In the rows, zero is written as 128.
Each run below is a few steps of one of 7 hidden systems, one row a step.
seq 1, H:
[[178 139 116  55 140  77 101  97 106 127 107 111 121 131 125 205 154 152
  142 156]
 [180 149 150 180  79 159 118 152 130 162  47 148 153 156 144 113 119 159
  144 126]
 [ 54 107 173 160 133 171 142 114 167 108 169 194 126 109 138 110 128  89
  140 140]
 [101 146  92  86 111  84 145 135  86  77 165  79  86  74  88 122 145 131
  125 162]
 [200 104  95 115 137  95 102 121  71 189 107 108 191 137 144 109  93 132
  140 128]
 [105 109 152 134 142 165 121 140 196 173  93 172 131 188 157 143 168 130
   84 168]
 [ 93 136 115 172 106 157 168 142 161  62 132  73  87 125  89  89 133  95
  119  85]
 [138  98 103  82 165  99 166  69  82 114 183 126 155 101 119 177  85 119
  155  86]
 [165 171 141  89 128 107 116 160 116 182  95 135 114 143 138 167 141 227
   86 145]
 [134 156 179 197 125 153  62 142 168 143 116 136 143 141 138  59 113 109
  141  76]]
seq 2, Z, 10 rows:
[[145 129 153 112 154 110 104 118 120 111 144 106 162 113 137 104 131  88
  131 118]
 [122 133 120  96 143 121 138 134 140 133 106 162 142 136 134 190 139 131
  124 144]
 [137 117 116 143 122 152 168 129 114 124  96 106 146 117  94 124 109 130
  129  90]
 [118 130 129 145 115 116  85  77 152 121 123 122  97 133 111 125 122  98
  161 117]
 [144 170 124 113 116 104 135 144 136 132 132 106  88 156 143 146 126 172
  100 118]
 [178 119 158 159 113 149 121 130 106 112 137 122 154 128 166 113 126 136
  158 117]
 [ 86 105 123 145 122 145 101 144 138 142 142 176 114 116 129 153 162 154
  149 165]
 [112 118 112 129 140 141 149 174 118 125 143  81 129 121 109  79 147 134
   86 134]
 [122 124 132 120 136 103 113 111 142 113 140 140 157 134 161 107 126  51
  135 163]
 [ 92 149 117  87 137 110 185 138 123 135 125 169 136 110 123 174 100 144
  104 136]]
seq 3, S (10 x 20):
[[139 150 130 110 119 111 150 123 118  83 145  96  99 120 130 153 136 140
  129 117]
 [160 120 111 122 112 122 117 124  99 112 110 119 127 118 119 168 142 153
  162 129]
 [145 142 148 142 103 134  83 129 134 120  88 147 127 121 127 140 151 129
  160 144]
 [122 121 165 130 119 128 102  89 141 115 128 136 125 119 133 109 145  96
  143 166]
 [104  98 142 103 147 134 139 113 115 141 143 158 148 102 126 134 138 123
  121 174]
 [116 117 122 127 136 134 133 170 103 161 126 141 164 113 128  93 124 139
  109 158]
 [129 121 122 140 152 130 117 136 139 165 121 116 159 146 124  82 102 105
  103  93]
 [113 133 128 126 152 138 167 127 168 133 133 114 119 162 131 129 119 120
   84  95]
 [130 126  99 135 116 123 178 123 119 126 154 105  95 142 130 139 107 161
  114 104]
 [141 148 101 131 121 107 109 137 113 131 128 119 108 126 111 162 111 167
  155  78]]
seq 4, X:
[[161 101 108 130 147 122 118 119  97 139 139  64 148 124 106  89 122 118
  124  95]
 [140 110 118 101 135 132 162  84 143 142  96 145 121 156 121 201 130 141
  126 124]
 [110 164 104 145 107 116 162 174 126  92 158 112 102 127 141 129 104 142
  129  92]
 [150 114 128 152 114 119  71  86 102 135 130 137 135 106 113 130 111 123
  196 108]
 [123 146 157 101 126 129 111 141 143  98 126 134  96 124 131 177 189 165
  125 165]
 [162 150 115 146  95 101 119 162 102 140 134 104 133 145 169  71 109 133
  118 158]
 [112 116 155 148 116 158 116 102 162 154  80 197 151 138 131 141 129 103
  149 155]
 [ 75 139 142 127 137 140 142 168 144  92 155 105 107 104 109  83 162 116
   90 142]
 [151  90 123 108 150 105 119  72  97 174 135 109 164 120 117  87  93 106
  118 139]
 [110 136 152  92 167 153 173 135 163 138 111 166 143 145 125 190 135 147
   90 106]]
seq 5, G (10 x 20):
[[147 184 175 126 114 115  87 139 144 101  94 159 129 117 137 153 142 127
  152 122]
 [149 172 166 112 114 109 117 136 117  92 130  71 104 111 122  93 146 132
  106 140]
 [150  93 143 134 121 130 119 102 114 111 135 106 150 127 153  87 148  81
  138 182]
 [101 111 147 154 102 171 163 148 139 137  90 160 147 120 122 104 140 120
  116 177]
 [105 124  93 154 100 123 122 158  95 172 128 130 126 107 102  77  96 160
  127 139]
 [ 88 103 101 106 183 109 100 140 129 168 162 137 156 116 107 110 120 105
  108 118]
 [105 102 117 120 159 146 197 107 139 139 167 129 126 144 124 149 100 138
   98  87]
 [164 118 104 152 131 126 119 112 132 156 124 143 135 167 152 171  95 151
  162  71]
 [132 162 127 104 143 114  89 140 166 118  95 124 103 148 105 189 159 146
  125  93]
 [144 148 132 104 109  92 128  93 117  69 159  87  76 116 126 159 144 139
  149 129]]
seq 6, P, 10 rows:
[[103 103 149 134 127 145 119  70 129 131 152 184 114 103 115 171 119 147
  171 123]
 [115 164 121  93 120 112 126 170 123 101  79 106 114 101  82 150 170 141
  110 153]
 [165 124 102 147 139 103  87 135 130 136 116  96 167 156 149  89 115  68
  139 105]
 [125 136 181 150 122 148 150 111 162 112 168 170 106 157 198 138 130 138
  128 141]
 [129 134 134 128  93 131 140 127  73 136 122 110 105  73  79 113 114 197
  138 129]
 [103  82  95 129 143 136  90 110 151 153  84 133 145 132  85 138 157  78
  144 150]
 [125 166 134 111 138 113 173 183 156 110 133 121 138 164 182 112 132 104
   69 153]
 [150 112 144 149 137 127 126  97  84 145 191 116 141 104 138  88  75 155
  145  78]
 [101  92 149 114 140 166 123  86 153 125 118 152  96 121  90 196 178 162
  141 140]
 [146 164  73 100 116  95 143 189 110 131  66  85 138 134 101 137 126 131
   99 133]]
seq 7, X:
[[122 129  95 118 148 118 130 159 145 192 103 163 151 171 146 154 117 142
  100 131]
 [ 92 106  88 171 140 149 134 177 158 107 154 138 140 150 144 126 136  88
  144  99]
 [127  66 108 128 131 142 137  95  94  88 147 104 149  91 102 132 150  91
  174 142]
 [147 151 133  62 129 101 172 120  94  96  98 117 146  97 111 176 135 128
  117 156]
 [166 206 143 121 114  91 132 141 135 112  94 111 144 141 144 118  81 104
  118  82]
 [147 141 175 171 114 153  98  72 177 111 114 119 100 155 126 119 125 116
  153  76]
 [115 114 159 143 101 150 137  89 126 123 162  98  52 122 111 113 151 189
  115 152]
 [116 129 109 119 110 100 115 129  91 208 143 159 113 117 132 116  90 199
  114 168]
 [ 84 137 110 134 159 125  70 194 158 175 138 202 150 141 149 154 135 146
  126 124]
 [116  69  92 157 162 151  86 194 134 108 167 109 159 139 149 102 191  89
  140 136]]
seq 8, S, 10 rows:
[[ 94 104 160 125 196 154  83 191 147 153 161 157 182 115 143  92 165 116
   98 138]
 [ 98  86 108 149 146 168 186 160 132 119 139  90 169 126 113  52 123  66
   81 119]
 [115 115  83 135 142 140 219 125 144 162 111 150 169 164 129 148  54 102
  102  71]
 [151 210 147 138 111 110 176 158 141 142 132 128 103 168 165 126  61 183
   85  68]
 [186 168 138 107 135  92 118  84 102 108 155  39  86 133 105 133 106 173
  125  41]
 [150 147 100  86 121 110 104 124 134  91  78  85  72 133  72 231 189 170
  144 118]
 [150 115  94 173  44 123  73 119 123  97  96 124  61 144 142 155 183 140
  204 201]
 [103  85 159 159 123 136  31  74 134 120 172 201 123  99 147 145 158 102
  222 164]
 [ 49 127 184 110 145 139 108 171 129  84 169 194 164  46 137  97 174  78
  135 208]
 [129  79 122 115 152 131 173 156  70 129 137 134 244  78 145  58 107  41
  116 187]]
seq 9, G, 10 rows:
[[116 161 131 119 126 131  91 197 143 120  91 173 135 125 130 180 171 154
  141 144]
 [134 163 123  90 121  93 139 147  79  86 146  71 112  70  91 117 127 157
  121 119]
 [155 118 144 106 149 100 128  89 118 107 139 127 187 121 156 110 105  46
  146 137]
 [130 149 174 131 114 156 194 126 170 148  65 146 134 161 140 119 118 127
   75 151]
 [157 117 106 148  83 113  91 108  95 192 102 108  99 137 110  98 107 187
  135 153]
 [ 71  93 140 107 170 130  57 100 151 153 140 154 123  95  79 131 169 110
  136 148]
 [ 75 115 148 157 128 161 182 105 140  91 199 128  83 113 124 108 108 141
  121  91]
 [160 113 114 188 138 142  86 171 132 131 172 141 161 165 197 113 118 123
  164  78]
 [122 132  91 113 161 144 139 216 155 112  95  94 136 158 110 168 195 144
   90 110]
 [147 114  49 104  90  84 180 119  69  91 134  91 110 112 113 172 110 131
  161 143]]
seq 10, F:
[[148 150 152 125 155 118 107 121 156 133 147 103 116 159 145 128 128 139
  107  75]
 [151 101 156 124 127 155 137 109 120 100 127  90 117 118 119 135 172 140
  131 142]
 [115 121 110 124  95 115 122 110 104 119 102 141 119 100 104 139 136 119
  158 182]
 [ 92 159 102 128 128  99  95 156 134 148 145 162 112 131 130 140 108 138
  131 116]
 [132 115 133 134 170 144 120 163 124 140 176 106 140 134 142 114 136 160
  111  83]
 [144  72 138 129 146 161 145 122 112 121 123 121 176 115 122 118 153 108
  135 150]
 [114 133 116 143  92 127 153 125 136 138  75 162 146 131 128 119 109  91
  131 169]
 [123 178 123 148 118 106 131 130 155 130 124 128 108 150 133 116  79 114
  122  73]
 [154 137 165 113 155 131 146  99 139  93 166  91 113 140 141 145 134 137
  116  77]
 [161 113 157  97 115 125 141  90  97 110 118 106 122 108 125 143 159 146
  132 184]]
seq 11, Z, 10 rows:
[[ 90 123 134 125 127 136 139 129 106 172 147 136 115  99  92  99 106 178
  101 132]
 [147 117 159 113 169 115  78 106 124 148 148  93 150 124 125  78 130 108
  107 109]
 [134 115 100  98 168 107 121 131 143 160 133 158 149 167 162 180 132 130
  120 132]
 [135 102  78 142 133 137 166 155  92 130 127 121 165 112 107 141  98 135
  145  81]
 [101 128 105 139 127 110  69 112 129 103 127 123 117  98  86 125 136  86
  177 104]
 [130 188 121 100 128  93 124 161 152  99 105  92  91 148 125 155 150 133
   97 116]
 [184 145 156 155  95 143 163 123 131  78 101 119 146 146 170 130 123 106
  149 119]
 [ 95 118 150 157  87 159 137 100 139 124 124 187  89 116 123 157 138 157
  162 162]
 [120 131 154 141 114 146 135 134 117 143 136  80  88 113  98  66 141 178
   85 141]
 [152 116 166 131 142 115  82 105 141 153 152 127 143 157 182  80 134  97
  116 169]]
seq 12, H (10 x 20):
[[111 102 144 143 141 145 112 109 143 145 158 104 112 141 127  80 147 128
  103 138]
 [116 108  94 116 138 117 115  95 134 132 115  95 113 130  76 137 132 105
  129 107]
 [133 130  82 131 123 112 155 134 127 146 106 140 130 155 132 170  96 136
  132 100]
 [126 131 137 150 140 144 140 162 142 134 166 146 123 148 166 137 127 169
  120 100]
 [124 133 160 126 158 138  88 141 131 101 160 109 122 106 115 124 160 137
  134  95]
 [148 152 132 104 130 102  96 122 121 102  99 125 147 110 110 158 136 104
  157 117]
 [150 153 142 137  95 123 143 135 127 117  94 163 145 139 165 148 119 126
  145 158]
 [123 117 165 153 108 154 144 128 122 112 150 140 126 112 147  94 140 138
  127 166]
 [108 108 134 107 137 123 118 106 102 129 135 112 130  85  89  96 139 117
  124 157]
 [131 129  91 107 126  92 130 120 120 162  93 119 140 141 110 121 105 104
  111 149]]
seq 13, P (10 x 20):
[[137  91 131 173  83 175 172 120 104  78 128  66 110 105 101  74 149 126
  138 138]
 [142  72 137 128 117 170 192  71 127 165  58 139 171 134 103 124 113 101
  115 162]
 [ 87 167 159  97 160 132 171 154 153 182  98 170 166 121 109 108  85 130
   56 112]
 [ 87 143 130 114 178 103 100 105 150 152 187  84 100 124  90  84  98 120
   83  54]
 [146 102 113  80 162  98 116  57 150 131 170  78  62 175 133 175 161 148
  108 130]
 [177 137  73  84 127  71 113 145  84 170 124 138 125 151 159 204 123 193
  143 156]
 [102 135  76 151 130 100  58 200 116 117 164 197 155 109 159 175 135 121
  204 121]
 [121 140 136 161  99 149 129 194 126   4 165 111 121  96 158 134 191  91
  180 142]
 [214 101 166 173  83 178 167 106  82  67  80  89 180 107 133  97 140 106
  182 129]
 [139 134 208 170  99 203 170 105 164 159  20 193 176 134 109 116 101 118
  130 126]]
seq 14, F:
[[112 157 155  80 150 114 159 141 141  99 150 136 126 126 151 159 145 128
   96 154]
 [179 145 141 128 109 105  87 133  93 142 118  95 132 128 142  88 127 151
  131 152]
 [111 115 152 141 135 146  64 106 156 131 116 157 119 125 105 148 159 121
  159 124]
 [ 79 124 118 154 102 151 165 167 118 112 162 135 101 103 121 107 137 154
  121 146]
 [136  94  89 128 148 103 118 110  91 146 167 124 165 117 134 120  86 104
  155 102]
 [121 116 144 111 159 149 155 135 164 163 114 172 158 168 161 163 135 134
   96 143]
 [159 138 130 148 102 143 152 136 119 148  78  79 138 134 105  70 108 136
   96 118]
 [120 131 125 123 134 113 117  71 170  86 111 110 116 140 104 147 129  54
  147  98]
 [129 166 129 122  94 118 180 149 136  81 144 129  77 144 168 169 141 159
  118 157]
 [180 145 131 106 127  90  76 104  74 141 131  99 129  97 104 139 113 174
  164 102]]

Which system made each of these runs?
seq 15:
[[110 152 116 132 123 107 123 122 157 141 131 116  94 154 131 109 109 113
  102 123]
 [152 117 120 136 136 130 124 114 139 113 156  90 101 160 142 145 143 142
  131  95]]
  F
seq 16 (2 x 20):
[[126 129 108 111 130 122 103 164 127 156  81 118 136 132 110 123 162 131
  105 174]
 [124 115 102 153 141 121 118 165 139 148 161 127 150 161 170  88 115 103
  115 123]]
  P
seq 17:
[[108 101  92 165 106 113 115 105 101  82 213 142  99 108 153 136 105 109
  206 118]
 [105 161 149 111 150 117 108 187 117  65 154 186 178  74 141 178 141 108
  175 110]]
  S
seq 18 (2 x 20):
[[126 115  65 113 163 111 117 161  98 117 149  94 150 102  83 159 122 128
  146  60]
 [161 155 120  94 171 112 126 178 136 138 117 156 175 155 170 197 131 140
  121 101]]
  H
seq 19, 2 rows:
[[107 122 134 113 123 125 105 111 153 134  98 140 120 137 121 132 158 101
  121 181]
 [116 145  96 164  88 121 112 159 134 126 128 112  88 144 130 113 128 143
  138 128]]
  F
seq 20, 2 rows:
[[127 136 104 134 118 125 120 105 164 152  70 116 107 167 101 149 127 121
  117 108]
 [108 168 106 119 111  80 136 124 147 136 130 140 107 153 154 120  90 101
  108 145]]
  P
seq 21:
[[144 116 124  99 142  94 114 109  75 128 222 108  96 103 151 140 123 197
  137 134]
 [141  72  87 114 143 139  76 138 100 135 126 144 138 112 107 207 191 173
  187 147]]
  P
seq 22:
[[139  87 136  87 158 116 129  53 119 192 124 161 156 138 135 141 107 120
  118 166]
 [114 117 181 138 130 172 147  66 150 172  99 163 107 126  90 143 109 171
  119 101]]
  G
seq 23:
[[123  76 129 168 104 173 141  94 127 120 138 156 114 128 131 159 149 147
  175 139]
 [103 161 131 169 111 143  92 180 140 106 122 154 125 105 116 132 134 140
  162  93]]
  G
seq 24:
[[143  89 118 105 170 122  94  60 140 152 117 133 149 141 107 177 129 107
  155  89]
 [133 141 120 114 140 135 184 164 141  74 165 100  97 149 153 174 159 159
  104 105]]
  X
seq 25, 2 rows:
[[ 98 130 100 130 139 144 124 193 163 126 115 159 125 153 142 172 171 138
  115 151]
 [114 103 104 153 120 157 194 150 124  85 139  92 141 120 122  92 124  85
  121 117]]
  Z
seq 26, 2 rows:
[[108 136 104 150  99 119 176 118 140 133 160 124  89 158 159 106  92 128
  110 139]
 [105 100 123 103 128 113 137  79  86 138 160 144 125  82 107 128 109 134
  144 161]]
  P
seq 27, 2 rows:
[[ 92 138 132 134 168 129 147 142 158 169 168 190 153 146 157 139  70 130
  112  67]
 [114 178 146 113 143 103  96 160 156  88 188  95  63 141 147 141 168 161
  106 107]]
  H
seq 28 (2 x 20):
[[166 174 202 132 131 135 124 111 154 104 135 108 115 147 159 117 130 149
  110  90]
 [143 138 194 134 115 130  96  49 137 104 125 130 100 106 108 135 129 128
  167 110]]
  H
seq 29 (2 x 20):
[[ 89  82  98 148 124 135 108 108 111 124 184 142  99 103 113 141 137 138
  173 132]
 [ 78 144 103 135 129 112 100 194 121 103 148 171 149  87 130 140 136 104
  159 138]]
  S
seq 30:
[[182 114 192 137 138 144  97  86 127 128 128 127 156 133 159 114 135 124
  147 122]
 [110  94 108 129 136 146 125 130 136 180 130 169 110 152 132 174 149 186
  123 156]]
  Z
seq 31, 2 rows:
[[139 132 143 141 118 109  89  85 171 183 103 168 127 182 173 117 103 105
  126 156]
 [ 91 110 106 183  80 154 131 113 166 105 138 117  52 159 127 117 156 128
  141 154]]
  H
seq 32:
[[165 120 197 140 148 183 134 143 120 152 100 101 163 116 110  85 143 173
   97  99]
 [104 106 144 132 113 139 140  72 137  95  99 111 134  97  84  84 138  45
  142 158]]
  F
seq 33, 2 rows:
[[102 163 111 158  90 106 131 117 149 102 141 135  86 133 133 123  91 105
  151 106]
 [129 153 144 116 147 103  89 166 144 132 169 145 128 148 185 126 143 141
  117 143]]
  G
seq 34 (2 x 20):
[[116 173 158 114 138 113 111 160 141 103 164 121 104 120 140 133 142 156
  114 107]
 [168 111 159 121 137 150 135 130 122  92 129 109 153 126 152 141 172 130
  134 145]]
  Z
